128 stands for zero in the data rows.
Each row below has a hidden score, from 0 to 40, with 20 about the middle. What is it? The score is a weighted sum of the row's numbers plus the product of two more (or one squared), each taken from its middle value.
[144 143 112 123 118 115 133 117 126 122  97 113 112 167 137 124] 21
[111 120 137 135 142 134 109 120 184 149 148 147 128 128 117 117] 20
[135 153 135 120 112 119 101 125 138 104 120 128 124 133 124 114] 21
[137 128 111 116 114 115 138 113 117 117 101 113 110 161 134 123] 17
[126 131 101 142 131  98 119  94 115 122 184 121  90 164 114 165] 28
[204 130 106 107 113 135 101 121 120 102 140 122 123 115 130 141] 26
[148 151 123 128 108 116 105 157 149 100 114 117 123 159 122 116] 31
[112 101 154 130 142 130 185 121 143 144 121 140 131 120 126 115] 7
[106 149 128 214 255 119 145 176 145 213 121 159 134 114 172 161] 28
[127 167 117 128 104 104 120 142 128 112 109 108 121 140 120 106] 25
[173 118 113 107 117 122 111 111 131 117 105 106 107 117 140 132] 13
[114 115 142 133 131 140 120 112 173 137 121 148 135 124 129 119] 18
[109 143 119 115 107 130 132 110 117 136 181 132 130 111 131 109] 32
[144 115 130 127 129 124 110 123 115 125 124 116 119 141 126 109] 20
[105  89 171 101 157 118 138 124 100 135 129 129 132 115 122 111] 13
[117 102 194 138 103 100  83 106 141 136 144 100 182 114 173  91] 15
[115 125 133  93 110 151  96 104 121 104 106 119 119 121 149 137] 15
[125 150 127 122 117 126  97 106 164 129 141 134 134 123 122 135] 25
[ 96  88 134  99 114 165 103 146  97 101 125  96 167 154 128 144] 27
[126  96 153 136 137 145 115 123 144 135 117 146 131 124 126 128] 13
[120 115 133 123 118 146 159 121 140 123 141 118 132 132 130 127] 15
[136 154 130 120 109 120 115 151 137 101 113 115 123 157 117 117] 27
[150 137 130 113 105 128 152 104 120 107 108 106 129 126 124 117] 18
[118 143 112 120 136 139 109 114 133 122 128 117 146 131 135 118] 30
[184 116 117 112 117 124 112 107 129 112 106 118 113 120 149 139] 14
[119 159 150 205 125 183 149 164  90 255  90 154 121 153 144 133] 6
[105 119 135 133 146 134 118  99 192 129 131 148 132 123 126 113] 21
[138 116 130 118 154 130 138 125 123 142 113 119 131 127 127 108] 19
[107 127 134 135 143 133 114 121 173 139 134 137 125 134 121 128] 22
[137 134 120 112 110 128 130 110 113 113 119 115  97 151 134 124] 17
[116 118 125 139 156 127 117 111 133 119 115 121 132 119 130 111] 21
[ 97 148 121 106 110 135 107 113 115 122 133 144 124 110 122 125] 22
[120 127 146 114 102 135 142 110 115 107 135 108 125 128 124 129] 14
[206 141  98 128 109 116 128 116 125 121 151 109 137 120 186 123] 23
[131 148 134 137 122 128 116 129 142 110 131 118 118 138 126 106] 20
[ 99 143 126 109 116 159 122 112 108 123 116 194 130  94 103 137] 20
[ 97  93 127  93 123 162 106 143 101  98 148 101 161 135 134 152] 27
[113 105 103 135 126 120 152 160 113 117 126 125 143 116 127 144] 25
[129 146 130 134 115 125 131 155 132 111 109 126 119 143 125 115] 22
[112 114 130 131 144 132 126 109 136 119 114 120 131 125 127 110] 18
[117  92 168 105 134 118 139 126 107 131 136 124 140 107 117 126] 13
[112  99 158 105 134 113 141 129 100 136 119 115 137 116 131 110] 14
[107 128 118 139 116 127 113 105 155 104 146 175 124 125 113 137] 19
[116 114 120 109 118 116 117 107 176 114 113 112 116 128 129 118] 13
[123 103 133 111 123 130 146 135 181 112 147 165 140 137 114 127] 19
[133 152 154 199 121 181 126 170  91 255  90 149 121 171 141 124] 14
[149  99 146 123 113 104 107 101 117 181 152 107 157 134 142  92] 24
[116 141 118 135 109 108 123 164 111 136  93 113 137 111 126 110] 22
[156 131 104 125 114 118 117 106 138 126 121 108 108 110 137 124] 16
[133 148 130 128 112 151 115 171 111 164 103 127 122 147 136 129] 23
[114 153 110 115 124 133 105 114 148 119 156 121 133 122 128 114] 28
[141 172 119 140 107 102 144 115 105 116 108 109 115 153 116 119] 25
[193 135 106 128 116 135 108 121 138 127 128 110 136 110 175 128] 25
[ 99 142 146 214 255 118 157 172 152 165 127 166 129 124 170 143] 15
[126 157 165 173 117 187 150 156  96 255  90 153 115 145 147 128] 6
[115 117 125 117 141 132 141 129 149 113 116 115 134 127 130 111] 22
[ 96  89 141  92 112 167  96 144 100 100 136  98 172 142 121 142] 26
[133 148 125 126 119 123 102  97 163 125 141 140 125 112 113 122] 21
[125 132 113 118 127 123 109 127 131 132 162 109 132 140 129 115] 27
[142 128 131 132 119 120 136 131 126 134 121 117 117 155 130 115] 19
[189 174 105 151 126  94 121 114  86 124 194 126  89 230 122 251] 38
[111 132 143 154 215 124 158 148 138 191 124 138 122 125 126 117] 13
[132 150 159 204 124 191 145 165  91 255  90 154 124 160 140 118] 1
[111 148 116 143 134 105 100  97 123 116 172 147 104 144 105 149] 27
[114 125 144 133 140 127 124 156 143 177 112 123 111 121 120 126] 14
[120 129 114 119 133 135 107 122 133 122 147 127 131 124 129 117] 25
[119 143 120 134 109 108 132 173 112 142  93 115 131 114 126 107] 20
[114 104 163 117 149 131 217 116 135 155 134 132 128 119 124 115] 1
[109 135 137 116 123 150 129 170 110 139 108 115 132 138 130 133] 21
[122 107 129 127 141 138 130 116 132 117 118 113 136 121 129 112] 19
[109 105 165 120 140 131 183 142 129 148 124 127 125 125 128 115] 5
[109 135 149 149 184 122 152 148 130 173 129 133 135 127 124 129] 14
[115 138 142 120 121 147 114 189 102 121 110 111 131 127 124 138] 21
[ 98 118 125 139 127 131 109  93  99 111  97 250 147  96  95 117] 25
[109 124 116 117 109 110 165 220  87 126  90 124 148 102 122 106] 20
[108 127 138 113 117 163 113 167 100 135 120 104 144 155 123 153] 22
[ 95  90 141  95 116 172 102 149  96 101 147  97 173 156 125 140] 26
[137 100 151 129 117 149 147 119 103 151 122 131 143 120 130 115] 18
[119 109 122 111 137 118 117 113 156 119 114 105 112 127 128 118] 14
[133 135 116 136 116 120  92 109 145 125 139 133 137 121 117 122] 26
[152 125 106 112 118 112 108 109 143 115 104 109 111 116 140 120] 11
[ 99 118 134 135 128 137 113 110 206 121 154 139 135 116 106 128] 27
[109 135 133 147 131 128 113 117 168 139 139 127 120 124 122 128] 20
[115 138 136 143 191 120 162 142 129 159 123 126 141 124 126 126] 18
[115 146 119 128 115 103 130 179 107 134 100 107 134 110 128 102] 21
[133 140 139 132 115 142 122 177 107 151 104 119 126 141 138 124] 21
[159 119 128 121 126 129 119 123 112 138 118 116 130 131 126 118] 22
[121 130 119 114 156 156 128 126 127 132 143 119 132 121 117 144] 20
[142 167 125 128 132 120 102 137 132 118 118 130 132 146 143 115] 28
[114 139 113 111 108 128 136 123 129 146 159 124 135 111 130 113] 24
[119 121 122 129 113 107 111 186 106 135  93 111 131 118 127 112] 16
[124 108 148 131 128 128 128 125 137 119 116 122 119 114 129 139] 11
[232 135 113 107 117 138  97 120 118 103 129 125 130 114 129 141] 28
[114 131 113 106 115 122 127 116 127 126 181 117 136 116 134 111] 26
[116 106 144 126 137 126 181 114 109 154 120 130 150 125 134 116] 19
[150 139 108 131 112 129 135 168 124 117 124 118 113 147 124 123] 26
[129 143 118 136 179 139 127 126 127 134 118 120 125 123 115 134] 20
[130 121 116 106 127 127 133 120 136 127 134 116 131 121 120 127] 21
[100 130 134 133 153 125 115 104 210 121 129 142 135 121 122 120] 32
[126 107 146 133 127 138 157 117 114 153 121 130 141 128 123 115] 17
[120 151 117 119 171 137 130 125 139 142 123 113 128 127 116 133] 25
[129 151 135 138 115 139 119 172 109 157 104 128 118 148 138 124] 21
[111 128 123 154 122 123 119 107 175 113 143 167 134 118 111 125] 22
[100 127 131 126 134 137 108 109 211 122 149 138 125 117 114 142] 30
[112 145 113 111 121 136 121 123 116 132 207 134 126 105 128 116] 34
[114 124 122 154 143 122 136 167 112 140 105 119 140 116 139 124] 24
[133 119 131 139 123 135 113 134 141 128 127 119 129 121 136 115] 20
[127 144 117 129 113 124  92  98 158 122 134 147 133 116 120 122] 22
[132 148 141 122 112 128 100 119 130 102 117 129 122 132 114 123] 19
[123 119 144 128 146 129 123 164 151 156 117 124 117 117 118 131] 19
[142 168 119 144 103 107 139 134 131 104 107 109 121 156 121 107] 26
[ 98 120 125 144 118 130 111  96  96 105  98 250 150 101  95 125] 27
[127 110 143 139 129 121 179 119 113 158 126 134 143 112 123 111] 18
[124 129 114 115 143 141 138 114 119 132 142 120 131 118 114 131] 23
[135 146 128 131 107 118 106 157 129 100 128 114 116 160 117 126] 25
[116 108 191 123 106  96  83 113 145 145 153 104 181 119 159  91] 15
[ 96  89 141  99 119 168 102 135 105 100 146  98 153 131 131 143] 20
[130 132 109 152 121 122 123 149 127 132 108 122 145 116 149 140] 29
[128  93 104 142 122 124 165 168 123 115 128 124 145 114 121 124] 25
[122 138 122 128 109 108 118 196 116 133  94 109 132 108 123 105] 21
[115 138 153 158 176 128 162 149 140 178 123 140 119 125 121 134] 7
[171 127 113 111 120 117 109 108 131 115 113 111 109 115 142 130] 14
[116 138 130 132 112 106 120 172 105 132  95 114 141 115 124 105] 21
[116 100 125 137 121 120 149 151 133 119 125 128 119 106 118 126] 14
[142 163 116 125 107 103 152 116 107 119 109 109 118 156 119 125] 26
[117 134 146 110 121 148 118 172 109 133 108 113 136 136 119 133] 21
